In the rows, zero is written as 100.
Where one turn sends some rows of the set: a few examples, then the rows asked:
demed: 73 105 110 94 94 111 125 106 129 85 117 83 111 90 80 74 114 71 120 99 79 91 88 116 62 108 105 144 94 100 108 97 113 67 91 106 105 106 130
vozat: 112 104 74 67 106 117 90 73 74 93 102 134 113 123 109 93 106 115 110 108 118 84 106 101 137 94 108 110 60 96 88 102 99 102 61 104 114 98 106
Nimo: 83 101 94 97 63 104 100 120 108 93 83 88 114 75 66 67 132 65 107 137 94 101 113 112 96 100 98 120 124 92 116 72 99 97 76 104 79 116 117
zef: 109 90 63 93 78 129 114 98 101 109 132 97 123 102 115 85 95 114 131 102 136 108 103 111 99 90 91 119 78 95 95 112 144 63 73 76 88 121 86
fenim: 123 109 68 108 94 99 73 97 118 104 104 122 111 98 123 84 87 97 109 96 118 86 88 92 134 88 90 85 82 94 90 105 92 109 50 139 91 117 115
kezin: 133 110 87 91 76 114 82 114 71 102 117 116 78 90 98 113 87 112 123 94 117 89 61 108 126 108 134 113 75 87 105 76 125 84 58 122 129 119 104
Pulok: 133 139 65 81 87 108 58 90 124 97 90 123 85 115 104 110 95 102 139 110 105 76 90 122 105 102 97 91 81 131 91 69 112 83 55 87 98 118 128
Rata: 114 104 61 131 114 114 129 100 134 83 128 99 77 135 87 88 98 115 116 125 115 88 107 88 122 119 66 95 77 113 96 90 108 85 82 78 91 111 111
sav: 125 97 118 78 114 111 89 101 90 96 99 60 105 65 83 109 113 83 119 101 80 111 93 113 68 130 101 96 125 90 117 84 107 96 100 102 81 102 119
vin: 103 104 79 59 97 131 92 101 104 77 110 129 88 131 92 116 89 77 136 115 130 99 68 94 112 100 119 84 57 73 103 76 136 75 91 105 99 122 110
Mup: 97 122 83 112 101 110 56 116 96 91 104 100 63 126 98 108 97 92 115 112 108 87 53 75 131 100 80 97 75 128 94 78 109 76 77 126 85 116 138
zubu: 88 109 93 88 83 107 81 98 123 92 126 110 72 106 114 112 74 107 102 90 143 95 89 75 121 122 90 70 91 83 93 91 127 90 59 137 103 114 85
loka: 114 108 107 79 81 122 95 110 105 91 100 45 106 79 80 97 112 63 116 112 85 101 95 97 68 147 95 97 118 73 109 77 106 91 70 116 78 93 99
vapul: 83 119 86 68 106 98 69 58 109 77 116 105 78 127 115 112 86 129 113 113 127 90 97 73 122 106 89 96 81 114 104 89 111 71 69 85 105 91 105
Fulo: 86 91 112 95 76 114 88 114 106 72 79 94 104 90 54 83 125 85 108 116 106 93 101 139 71 119 93 122 127 103 115 88 106 95 91 98 78 126 107
lirap: 76 106 94 84 81 125 130 109 93 91 100 70 121 87 83 83 111 87 113 109 68 105 114 99 67 104 93 140 88 90 87 85 113 69 80 93 113 106 137
zonoz: 135 113 94 98 108 116 113 101 93 102 150 74 87 132 97 102 96 100 135 91 108 122 85 76 126 119 106 102 93 72 99 91 89 90 77 111 78 100 71
labop: 90 95 95 97 107 111 115 100 120 83 100 69 71 79 68 94 110 102 103 137 73 104 107 80 76 151 101 116 104 87 104 59 101 94 72 77 97 109 132
Sar: 89 96 116 111 117 118 116 97 117 105 124 86 78 83 55 97 116 92 99 132 68 106 106 107 74 136 118 105 95 108 90 70 104 101 85 106 98 107 139
Sok: 111 102 75 100 77 98 86 98 99 144 107 98 89 115 91 91 112 118 113 112 118 114 91 119 136 99 79 99 118 120 105 80 93 88 59 87 54 109 81

labop goes to -> loka
Mup goes to -> kezin
And these:
Rata goes to -> zonoz
vozat goes to -> vapul
Sar goes to -> sav

Where one turn sends some rows of the set: a few examples, then the rows asked:
Fube: 107 105 94 99 88 92 132 98 136 88 95 68 112
revi: 112 100 100 97 107 99 91 106 113 124 111 86 52
Bogib: 82 84 95 89 113 130 69 78 128 71 108 90 118
zinez: 90 96 107 74 93 88 114 99 134 105 79 71 92
Pebom: 71 103 113 126 83 116 79 124 102 97 90 75 82
safu: 126 90 77 114 112 128 92 98 96 81 71 98 85
mep: 102 90 91 134 121 112 105 88 113 76 129 70 56
temo: 90 103 86 117 130 103 114 102 121 59 124 61 69
giv: 115 54 102 120 107 88 70 120 95 76 104 91 98
tazel: 79 80 120 93 104 137 91 118 118 110 89 108 90
mulo: 123 65 104 115 116 97 61 86 101 83 93 93 74
pebir: 93 56 86 102 100 107 107 105 107 109 145 77 95
dumu: 113 79 79 98 121 115 116 115 103 68 106 111 119
dodes: 86 94 121 86 90 131 87 104 114 83 117 123 95
nonar: 65 81 121 119 83 115 83 113 140 86 105 80 104
mig: 95 102 100 85 78 94 128 87 113 80 89 90 115
kif: 108 97 98 109 127 123 110 104 117 57 87 92 54
Bap: 75 66 108 98 128 97 79 107 137 101 103 67 113
Suduz: 56 87 106 109 96 121 81 74 123 74 88 100 91
rimo: 81 103 79 80 99 80 122 85 121 94 86 76 89
redid: 113 79 80 85 95 92 70 125 112 99 131 82 89
mibil: 85 80 76 127 125 112 122 89 109 93 126 56 87
Pagu: 88 114 117 133 93 103 93 80 94 66 97 96 88
zum: 63 82 101 100 91 81 102 107 100 100 77 78 68
kobi: 135 73 83 78 112 102 90 115 100 67 116 89 80
fip: 85 64 76 123 137 108 109 110 114 73 127 69 84
fad: 133 67 85 103 104 114 101 109 85 106 96 81 71
Loba: 115 80 113 100 95 111 103 78 143 64 107 81 120

redid goes to -> Bogib
tazel goes to -> giv
Bap goes to -> dumu
And these:
kobi goes to -> Suduz
mep goes to -> zinez
rimo goes to -> mibil
zum goes to -> pebir

